In the rows, 128 means zero.
One turn moves each row of this set onto another row. After a few examples, where does it send each row asked below?
Q_137: [118 144 142 143 144 102 105 162 134 114 144 116 119 111 167 136 119 172 179 130 148 120 163 98 111 119 95 143 115 162 150 113 183 97 125 149 138 116 111 114 136 130]
Q_125: [137 127 138 167 108 160 140 142 137 125 139 136 140 133 138 140 97 132 132 163 153 141 137 70 154 133 138 155 138 108 131 143 115 88 137 134 84 133 126 130 126 122]
Q_247: [116 124 153 127 112 106 112 169 111 149 154 125 109 98 157 127 99 146 153 119 153 127 187 123 127 131 113 141 105 151 164 116 143 104 129 121 144 133 99 102 143 141]
Q_647: [120 176 139 159 88 156 124 157 139 112 152 144 184 171 147 124 77 168 144 159 140 144 125 129 167 126 143 88 146 127 122 118 141 97 124 171 145 81 137 127 102 112]
Q_361: [138 153 140 157 124 129 125 162 125 107 122 162 146 136 143 142 114 123 138 140 178 143 148 72 147 129 146 134 140 101 131 144 145 78 150 137 83 114 145 143 136 126]
Q_415: [114 109 142 138 109 126 112 101 104 115 162 166 140 128 146 121 81 152 116 141 165 125 134 155 122 111 106 149 143 144 131 125 172 107 133 150 101 123 151 151 150 126]
Q_378: [88 133 149 136 123 153 126 172 133 125 142 131 157 139 170 135 91 167 188 125 109 145 139 155 164 110 92 106 103 116 174 133 159 106 120 136 173 85 132 113 119 108]
Q_369: [115 164 144 162 146 115 132 167 132 135 132 177 154 152 133 138 128 132 139 145 157 129 137 92 155 134 149 138 133 90 174 119 148 100 142 151 83 122 146 134 148 126]
Q_21: [109 136 147 138 137 104 112 170 114 135 164 121 110 95 166 134 119 172 167 139 145 126 163 116 119 123 105 139 105 159 170 110 148 100 133 149 139 133 106 114 155 142]
Q_277: [104 148 170 134 113 150 127 173 108 105 129 138 150 135 164 142 97 172 177 105 119 157 161 149 163 101 96 103 109 117 170 134 167 102 125 122 174 96 147 126 114 114]
Q_391: [105 134 148 134 104 159 110 168 150 107 147 124 158 131 181 127 104 159 191 129 127 149 144 159 151 105 94 121 94 110 145 118 148 87 119 137 180 82 111 107 130 104]
Q_394: [119 146 163 152 134 142 124 98 103 128 164 146 133 149 130 136 103 175 104 147 151 122 127 133 147 102 90 143 156 141 147 110 182 111 119 156 99 132 131 150 151 127]
Q_640: [115 162 172 135 109 170 123 168 127 103 151 115 145 125 173 136 121 166 177 128 134 161 147 147 169 103 93 112 99 108 151 110 137 73 119 138 177 99 99 115 138 117]
Q_272: [118 148 161 179 88 170 149 129 149 97 144 164 177 155 165 130 100 156 160 169 148 137 118 126 164 129 131 93 140 124 132 102 128 101 138 178 136 90 119 114 135 120]
Q_602: [135 164 128 160 116 137 107 156 135 130 154 130 149 146 121 123 93 157 123 164 132 145 142 99 144 125 153 172 129 99 142 132 117 92 122 151 97 147 135 126 113 118]
Q_364: [120 146 156 123 124 105 110 172 121 155 139 102 112 122 145 126 84 142 151 115 152 124 184 106 141 127 106 125 124 147 160 125 166 94 111 118 141 127 94 103 122 138]
Q_638: [135 169 169 166 71 147 132 150 116 72 129 178 172 150 166 125 111 158 150 161 165 160 149 146 157 116 141 98 134 120 139 100 132 94 145 171 139 105 140 124 130 125]
Q_595: [125 122 157 126 113 141 117 109 132 141 153 155 142 152 147 106 95 118 110 147 181 116 135 150 159 118 98 145 151 117 141 99 172 101 115 148 98 118 96 124 164 130]
Q_704: [142 167 163 130 114 130 98 114 115 110 150 148 141 158 136 122 107 150 101 134 178 128 147 139 146 99 101 152 157 126 120 98 194 95 111 152 107 123 114 142 144 125]
Q_134: [125 144 150 162 56 158 138 156 133 116 140 177 184 169 143 121 79 161 136 149 136 144 150 144 168 128 134 115 145 126 148 109 146 132 140 140 142 89 150 119 101 109]
Q_992: [119 139 156 143 138 112 121 157 145 143 130 106 117 129 154 133 102 152 171 120 144 111 168 88 132 128 88 133 127 155 159 116 189 103 111 129 134 112 95 102 129 131]
Q_698: [113 139 192 145 99 171 142 162 113 98 132 137 141 122 169 147 118 165 172 109 125 159 160 139 171 103 87 111 103 117 163 112 152 97 129 119 172 105 119 116 135 118]
Q_605: [125 152 134 165 115 114 110 157 151 125 139 178 161 150 128 125 113 141 134 141 136 132 153 112 135 130 153 185 121 92 161 110 139 118 135 147 96 136 147 117 129 117]
Q_895: [119 171 170 164 80 153 152 166 105 118 142 171 169 164 144 123 101 168 132 168 145 150 149 150 182 123 134 91 139 121 183 99 130 115 138 161 136 112 143 127 124 124]
Q_58: [110 136 136 115 129 123 105 125 100 137 168 147 139 141 148 102 76 136 109 156 180 127 128 164 147 116 115 123 144 128 143 126 159 83 118 161 100 117 129 149 156 134]

Q_277 moves to Q_378
Q_605 moves to Q_602
Now find these:
Q_394 moves to Q_415
Q_895 moves to Q_134
Q_992 moves to Q_137

One turn moves each row of this set onto another row. After a few examples, where does it send each row asked below?
Q_525: [124 134 134 86 151 112 116 112 141 127 116 136 107]
Q_479: [146 146 151 145 128 141 164 165 135 117 104 93 145]
Q_825: [127 147 130 136 140 142 161 162 157 126 124 85 138]
Q_112: [145 130 127 95 127 109 99 107 120 127 118 134 132]
Q_583: [148 137 146 131 139 145 145 177 136 117 138 96 147]
Q_975: [131 117 117 102 129 119 114 91 136 117 133 120 111]
Q_385: [145 114 145 98 130 109 124 99 118 106 114 131 100]
Q_725: [135 139 134 104 131 107 125 89 130 125 90 123 111]
Q_982: [107 147 139 108 165 133 113 135 128 141 131 141 91]
Q_656: [135 127 147 138 137 145 169 163 144 105 136 87 128]
Q_779: [136 122 162 127 125 132 130 120 94 104 123 134 87]
Q_581: [127 137 146 154 131 135 169 170 151 123 120 102 142]
Q_295: [128 135 147 151 135 134 160 177 152 128 129 108 148]
Q_683: [122 100 113 147 125 120 113 101 133 128 137 119 102]
Q_537: [141 112 135 135 130 112 85 131 115 143 131 142 134]
Q_153: [136 121 140 158 122 138 160 166 148 116 140 100 144]
Q_990: [137 123 148 158 123 134 167 164 145 115 125 99 138]
Q_856: [115 154 134 140 126 125 130 100 119 136 86 122 102]
Q_639: [133 127 134 152 128 137 153 174 148 122 137 104 151]
Q_322: [118 122 111 135 120 137 111 99 127 121 149 113 98]
Q_266: [144 136 126 149 118 146 153 151 141 118 132 82 153]
Q_723: [106 125 134 120 164 116 109 136 143 152 126 144 104]
Q_770: [136 143 131 122 121 129 86 126 104 136 128 138 138]
Q_253: [136 95 158 141 137 114 132 117 112 118 114 135 89]
Q_663: [118 130 137 147 136 109 130 109 127 148 80 129 107]

Q_583 moves to Q_266
Q_153 moves to Q_990
Q_725 moves to Q_525
Now find these:
Q_770 moves to Q_322
Q_253 moves to Q_663

One turn moves each row of this set onto another row. After a few examples, where does it send each row asked below?
Q_744: [109 96 116 133 105 122 92 110 64 138 123 117 149 150 105 139 113 109 121 149 112 165 125 137 124 151 142 139 145 158 113 93 115 148 183 103 146 170 128 147 103 144 153 156 123 135 115 184 149 163 120 153 144 174 94 142 125]
Q_257: [101 141 135 145 175 122 136 151 93 170 177 109 158 146 91 111 106 113 146 150 126 145 131 99 105 140 79 123 180 145 133 133 78 147 140 156 177 158 139 125 152 146 158 129 96 117 160 150 169 167 176 94 147 140 62 141 104]
Q_528: [128 115 157 142 110 119 143 148 76 145 146 144 152 163 97 101 115 90 147 139 130 161 110 102 122 105 127 99 162 179 120 111 87 109 148 140 145 169 120 88 116 167 158 138 155 186 173 164 140 124 150 103 155 133 80 141 71]
Q_383: [115 168 148 150 158 116 155 79 117 130 136 112 142 109 98 106 102 126 149 120 112 135 120 117 123 151 113 119 182 118 131 148 75 163 126 124 169 134 123 123 145 138 170 104 87 148 111 152 154 138 152 111 138 132 94 167 125]
Q_324: [105 133 150 118 111 142 141 139 99 176 136 141 131 190 125 106 135 115 140 124 132 149 98 112 111 153 124 177 174 152 131 136 106 105 151 119 178 155 112 84 134 163 116 124 82 146 154 146 163 161 163 154 116 152 97 119 79]
Q_842: [107 127 186 142 116 122 149 124 108 169 170 123 166 128 114 127 153 105 117 138 125 159 124 106 112 159 127 103 165 123 134 107 79 142 132 160 165 169 100 129 135 116 133 106 126 129 111 156 179 153 172 84 120 157 116 114 130]
Q_265: [120 109 108 136 117 94 88 127 95 95 157 123 149 144 95 107 80 99 121 130 147 162 133 144 112 142 122 141 141 170 106 124 101 148 159 111 141 187 156 133 94 147 148 152 128 145 134 172 145 169 123 111 115 175 84 130 102]
Q_936: [80 150 166 166 148 134 121 98 106 163 142 133 148 112 95 119 143 130 152 144 139 145 68 143 130 162 122 116 174 116 149 116 97 133 143 119 175 144 109 122 134 154 169 111 94 121 125 159 152 138 131 82 138 136 70 132 101]
Q_532: [69 118 111 140 111 130 141 87 124 142 132 121 128 126 102 114 104 92 125 140 117 147 111 148 97 110 129 138 168 159 103 105 100 139 129 112 131 140 115 109 125 114 121 167 145 161 134 185 114 138 124 103 139 181 83 161 122]
Q_947: [117 128 157 123 111 114 149 115 135 156 126 118 159 156 141 87 111 109 123 129 101 164 129 114 131 157 147 158 155 151 116 97 113 113 147 131 150 215 111 117 133 153 120 124 106 129 169 177 172 143 154 146 116 151 84 106 93]
Q_224: [96 136 141 186 167 150 126 144 96 162 162 105 174 144 112 126 124 125 157 137 120 160 93 120 114 160 108 132 180 136 141 144 79 161 137 151 176 154 146 128 147 147 169 142 126 128 128 169 150 159 169 88 153 138 73 149 122]
Q_655: [110 141 162 112 129 135 133 140 115 139 147 145 144 159 128 74 78 123 147 94 145 149 113 119 135 137 130 146 165 160 136 136 118 135 126 114 156 170 138 119 137 158 106 101 96 177 167 171 167 157 138 118 100 154 117 112 85]
Q_281: [114 106 112 113 112 107 124 138 99 139 125 106 124 147 112 115 112 96 122 103 151 159 90 113 141 120 127 126 162 177 107 142 109 145 154 94 138 111 111 90 99 160 161 139 114 141 135 136 143 182 126 118 148 173 125 148 115]
Q_449: [141 112 154 117 145 140 145 130 100 119 131 133 136 157 130 134 106 134 142 138 123 151 117 115 126 137 135 179 171 126 151 122 108 157 143 113 158 205 130 110 128 139 121 118 93 143 168 183 154 180 144 162 108 157 108 108 106]
Q_691: [114 159 170 139 146 134 165 104 110 128 121 135 147 135 94 128 91 107 149 116 118 129 141 83 90 136 114 110 185 128 146 119 82 138 117 128 175 171 137 119 151 151 149 96 90 173 103 151 156 130 157 104 144 145 97 157 124]
Q_586: [142 113 143 137 91 146 145 113 70 164 149 137 119 167 113 119 114 133 106 150 101 153 124 101 135 97 143 112 180 135 100 92 59 145 160 139 161 180 134 83 122 151 130 139 144 156 139 156 150 138 168 134 151 155 96 145 118]
Q_562: [134 124 160 92 128 144 138 147 90 177 123 124 157 163 130 102 105 100 139 150 102 157 122 100 161 149 136 147 171 176 115 144 113 124 118 145 166 163 111 118 140 150 145 120 99 135 170 169 163 183 145 149 124 159 104 135 107]
Q_861: [129 127 142 126 103 107 131 120 65 121 148 130 131 128 107 81 90 145 125 148 118 141 114 105 151 111 99 108 174 137 104 101 74 148 158 141 117 170 145 89 123 131 147 100 128 126 168 154 181 141 115 140 148 177 94 121 114]
Q_530: [124 112 140 126 124 117 143 123 117 140 119 150 152 138 96 160 110 79 142 119 112 166 121 165 97 115 110 151 165 148 100 132 91 119 113 126 119 131 128 115 111 133 171 160 134 159 112 177 129 163 126 104 151 192 80 150 127]
Q_642: [117 95 113 132 100 103 122 124 115 112 173 140 112 160 109 120 113 103 109 112 165 154 104 133 90 135 139 149 164 167 97 138 96 152 164 98 147 163 117 100 95 145 135 136 116 157 102 131 137 174 145 117 124 169 114 130 114]
Q_430: [141 172 159 173 147 119 149 102 127 136 152 112 138 123 133 120 128 112 104 150 125 152 93 99 123 152 101 149 177 116 154 118 81 150 108 115 165 135 151 95 110 136 152 117 128 114 122 165 125 134 155 114 159 160 85 138 112]
Q_132: [73 118 118 123 102 144 112 118 121 149 155 134 157 112 74 130 80 112 120 111 159 158 103 160 127 147 99 140 184 135 88 109 97 144 137 161 126 137 119 117 119 125 144 151 130 154 116 168 142 169 127 116 150 192 94 130 134]
Q_83: [90 117 129 132 108 111 120 96 107 152 142 116 133 127 62 124 98 123 137 139 138 166 108 163 110 79 109 161 165 127 106 106 101 156 147 117 129 137 135 96 121 115 155 155 94 144 124 171 129 179 163 120 147 178 74 157 116]
Q_88: [89 114 129 146 86 113 127 136 113 144 130 130 159 157 81 124 107 83 153 125 131 156 93 148 76 145 111 157 177 123 93 115 117 147 147 126 101 116 125 116 130 123 157 162 137 112 123 161 127 141 143 115 135 177 98 132 120]
Q_513: [99 148 177 169 121 112 139 110 105 143 159 115 186 144 136 116 158 105 125 138 130 169 102 116 116 155 115 114 153 116 125 137 77 148 111 157 169 168 139 117 125 121 158 105 136 145 109 165 153 138 168 82 122 169 96 153 127]
Q_488: [88 99 111 117 101 106 130 122 99 155 105 111 139 139 113 121 101 99 128 101 135 166 129 115 126 146 122 128 154 182 92 105 126 112 185 114 159 148 117 119 120 166 174 144 118 141 114 165 147 148 141 139 174 172 95 156 99]
Q_625: [139 159 162 173 148 115 146 141 119 129 134 98 159 126 110 126 120 103 135 141 121 159 114 70 116 146 109 137 176 116 182 99 91 136 119 125 140 141 144 83 121 140 139 135 131 106 149 159 142 154 144 110 145 155 103 114 110]
Q_407: [86 166 151 150 145 149 115 105 89 178 137 133 135 152 101 117 139 118 125 159 127 127 81 117 116 130 114 108 166 121 165 93 79 136 131 102 169 144 120 120 123 150 115 108 83 124 138 150 163 129 114 88 128 144 80 134 107]
Q_807: [145 105 160 123 110 131 148 133 85 128 147 148 117 120 92 94 86 129 142 113 124 135 99 129 89 152 86 127 183 151 111 108 78 139 185 125 131 172 127 113 118 145 145 110 123 134 130 149 181 121 153 129 159 141 87 89 89]
Q_108: [155 98 137 129 119 152 137 151 52 138 134 139 143 154 103 115 122 114 174 127 118 150 97 133 106 133 123 112 158 156 147 136 69 136 159 138 122 134 95 117 117 136 132 129 137 157 140 148 166 138 114 115 135 118 112 116 96]

Q_861 moves to Q_528
Q_842 moves to Q_407
Q_83 moves to Q_530
Now find these:
Q_265 moves to Q_488
Q_430 moves to Q_224
Q_562 moves to Q_655

